X: several groups of rows, each row roughly a mix of its group's hidden directions:
X (119 x 12):
-7 2 21 3 -28 -17 16 34 -40 -36 8 -17
-14 4 -26 15 19 -19 -41 23 -35 0 24 -22
-16 36 -1 -15 -31 6 -22 -5 -4 -26 -44 18
-13 -10 27 -4 55 17 20 1 -14 22 23 18
16 16 2 24 -7 -35 -6 -23 0 -51 -4 -25
-13 1 -29 21 -1 -24 -35 29 -28 -15 26 -23
42 22 -10 15 4 48 -7 -3 -20 14 -9 26
3 11 15 10 10 48 16 -26 -44 21 11 -5
-10 -31 9 3 24 16 -9 47 -24 35 11 -4
5 9 8 24 27 -5 44 -19 5 44 11 18
-31 9 14 -38 -2 33 -32 1 6 2 -36 9
0 8 16 -7 17 13 45 -28 46 17 6 11
-2 13 -9 -6 23 -35 43 -26 27 6 -27 13
18 27 -10 -27 5 -32 7 -34 -24 4 -38 10
12 5 -6 27 4 -2 24 37 -40 -6 42 -1
19 4 8 27 -20 4 54 29 -4 -1 19 -23
-34 -34 -1 7 -12 27 -33 -2 -28 10 1 31
6 -23 -16 1 5 -62 21 3 -3 -22 22 -7
-14 37 -13 -2 -4 -9 -50 -9 15 -27 -30 1
14 -40 28 4 34 11 34 11 28 12 4 -12
-14 17 -27 8 19 -6 -27 -16 -59 6 5 -11
-17 -2 12 -23 -4 -15 49 11 -44 -10 -23 -6
-24 -24 -19 13 -39 19 -16 31 30 -16 16 -2
-3 1 -30 -11 -33 -22 -40 6 -35 -26 -8 6
1 9 -21 -54 -5 -38 -13 -12 -18 5 -25 1
8 -5 15 23 -36 -45 7 16 -13 -10 34 20
-8 15 6 -18 -23 -11 2 32 -58 -13 14 -16
4 -7 45 -34 36 2 24 -29 1 17 -4 4
-5 -17 -17 -17 33 12 21 -8 44 35 6 20
5 14 24 -30 -35 -22 -8 -14 20 -31 -32 -13
27 14 -5 -31 8 4 47 4 -7 -14 10 -41
8 20 -12 -13 11 -19 20 -18 40 29 -8 41
1 -26 -23 38 24 -1 14 32 17 14 34 16
16 -9 -13 33 38 0 31 -11 -28 24 27 6
33 -5 -5 33 5 -47 -12 -35 -9 9 15 3
-6 -18 -16 -38 -2 25 -6 28 -29 -32 -9 -28
-19 1 4 5 29 -17 16 -35 43 31 -19 5
-19 -35 2 -21 -24 -50 13 10 -17 -1 3 24
2 21 23 -2 -37 -39 18 17 -4 -23 -28 20
-8 6 54 -26 -5 40 -11 20 15 1 2 -11
-5 -11 16 13 -12 -33 45 16 -43 -12 12 -5
2 -6 -9 26 14 18 -31 -10 21 52 -9 27
28 16 6 36 -38 -8 31 -11 2 -34 -8 -5
16 17 6 21 3 -28 57 -2 -14 15 22 18
4 19 21 -22 -47 14 12 0 -46 -2 -8 -14
-28 -34 23 -24 14 24 -18 36 -17 19 -5 13
-1 -1 -50 -6 15 -9 -21 -7 48 3 -15 17
7 -22 -26 14 40 24 -26 26 12 -25 1 -22
7 -7 45 -11 37 21 20 -7 32 23 -5 14
-22 -1 1 -25 -6 7 -57 24 -14 -9 -29 10
-24 -24 12 -14 -30 -21 -33 25 7 -31 -12 -23
-5 4 -34 -46 18 -13 7 -27 35 0 -20 8
-8 -10 -23 -29 2 -33 15 27 -2 -47 9 -17
18 22 27 -36 -2 -5 27 -32 -2 1 -37 15
-9 12 -23 4 13 7 -43 -51 8 12 -10 21
-13 -1 22 4 2 20 -13 30 42 31 -26 26
1 9 -30 -47 -6 -6 -12 23 31 -25 19 -18
-32 2 -23 -4 -28 26 -23 47 -7 -9 11 16
17 2 8 14 -20 40 -35 37 -22 -12 17 -14
4 -17 -18 26 20 31 14 29 -5 33 35 12
-20 -18 28 24 26 -2 -10 5 -4 48 17 27
5 4 -10 11 33 -17 39 -41 15 12 -33 0
9 11 8 2 -3 21 16 -36 -22 48 -4 34
19 -7 35 6 3 3 -13 11 3 60 -8 23
14 -10 -40 1 15 -20 30 -19 25 30 25 17
-3 -19 -27 27 17 -4 13 20 -35 9 48 -3
-10 -28 49 -10 36 4 6 3 37 4 -12 7
9 12 -21 39 -44 3 -1 34 -3 -27 12 -6
8 18 14 8 -17 23 13 7 -54 -24 11 -30
27 -6 -13 36 -5 -39 16 3 -18 -34 25 8
-22 -38 -27 11 26 -6 8 17 -11 12 45 7
2 -15 -19 -19 -32 -15 -39 3 -28 -37 -18 4
23 11 -29 18 -11 12 38 -19 -16 34 31 -3
18 -1 38 29 -8 40 25 13 0 -2 30 -17
32 -6 -30 -2 -10 22 -39 0 24 -11 7 -38
9 22 28 -19 -33 -23 0 -15 10 -38 -31 -12
20 0 -18 7 -8 -4 -10 22 -13 -55 19 -36
3 26 17 12 -1 -24 28 -30 11 18 -29 40
35 -57 22 -6 4 -19 -19 -2 -6 -11 -16 -3
26 23 7 -1 -37 35 -17 9 -41 -16 8 -5
25 1 7 26 -44 -29 -2 -7 -31 -20 18 17
26 -9 18 -2 39 9 34 -27 12 37 -3 12
-7 0 -38 -4 22 -23 14 -6 -3 -46 19 -30
6 -2 20 26 -37 -43 -15 9 5 -24 -17 26
-33 -5 23 -14 -22 -45 6 -21 -2 -13 -32 15
-27 -16 13 48 22 14 -17 -6 -5 -14 33 -22
22 -21 -8 -29 26 0 15 -20 23 50 -9 8
18 1 24 -29 7 -4 33 -27 30 10 -32 24
3 21 2 4 22 27 -11 -22 38 41 -13 25
0 -18 24 19 28 48 12 -9 23 31 14 3
18 0 20 46 15 1 4 -16 7 50 13 10
5 -1 12 14 -24 26 2 18 -49 41 14 4
-19 1 -28 40 -27 -1 -27 26 -7 -30 16 -11
3 37 -4 -10 -23 -19 8 -54 -6 -29 4 2
-2 -6 51 -10 27 18 11 -28 35 8 -16 5
28 -14 -15 9 -8 0 36 33 -13 42 24 -3
24 -16 24 20 -10 -9 39 29 21 -27 -5 -25
-15 19 -25 -14 -15 36 -27 32 -32 -8 -13 -18
11 -29 -23 26 16 -33 25 -31 8 1 32 8
-13 -1 -22 22 -26 46 -20 40 10 8 12 7
-24 24 -3 -27 -12 5 -38 7 -48 -11 -4 -15
-7 -12 14 -2 -25 34 -45 -15 -29 -8 -24 -17
28 -12 -48 -27 -13 -11 38 4 -4 -11 15 -13
2 -10 8 -1 -37 -3 -23 30 -39 -42 5 -6
43 10 25 -2 11 5 37 1 28 -2 -11 -34
-21 12 18 11 41 34 15 -18 7 41 -6 2
23 -27 -12 24 -5 -3 -6 47 -4 -8 36 -25
41 14 1 17 -50 27 19 -5 -2 2 -4 -22
0 13 -36 -29 -5 -8 -15 -38 4 -44 -12 -7
1 -6 -3 13 30 -3 37 -37 15 44 -3 -13
26 -11 -17 12 -20 -49 22 20 -2 -18 30 3
-1 16 -24 -22 -32 -11 -35 -10 -12 -42 -24 0
-3 -14 -5 -10 -9 -44 31 -25 -20 1 -22 37
28 19 17 12 -24 14 27 -13 -44 -3 13 -29
38 -33 20 21 2 4 13 -25 -11 -30 -2 -32
12 34 2 -6 4 32 -10 -34 14 30 -21 34
-11 9 20 -24 -16 20 4 -15 -11 45 -28 35
-6 19 33 -16 -43 3 0 7 -18 -43 -1 -18
8 -28 -21 15 -7 -17 -60 -3 -15 -8 -17 11

one row of each group, then the others: which group is each in?
6 14 10 -1 3 24 5 -29 -10 38 -32 43 -> (57)
-21 0 -24 4 -10 -33 -25 47 15 -28 4 12 -> (5)
5 20 23 26 -47 2 -27 -26 -19 1 -14 21 -> (44)

5 22 21 -51 -32 -9 -14 19 -20 -8 -23 5 -> (44)
17 22 -1 48 32 -14 -14 2 -32 1 15 -23 -> (5)
-7 -18 17 38 37 27 22 -24 22 13 9 16 -> (5)
1 -31 -16 -4 -45 -20 0 31 -33 -8 9 19 -> (44)
10 -7 -8 -15 -27 28 -63 4 12 2 -3 14 -> (57)
11 -2 -24 -31 -21 -26 -8 -30 -2 -29 -35 20 -> (57)
3 28 14 5 -51 17 -19 5 12 -30 -27 -12 -> (5)
4 -2 3 30 41 50 4 5 -14 22 10 -17 -> (57)
-16 -30 -19 -10 24 -24 33 -8 -12 -13 18 -40 -> (57)
-15 20 28 -37 -35 2 -22 -4 -14 -30 -18 -19 -> (5)
-7 -16 25 24 -6 45 3 4 -12 1 40 -29 -> (5)
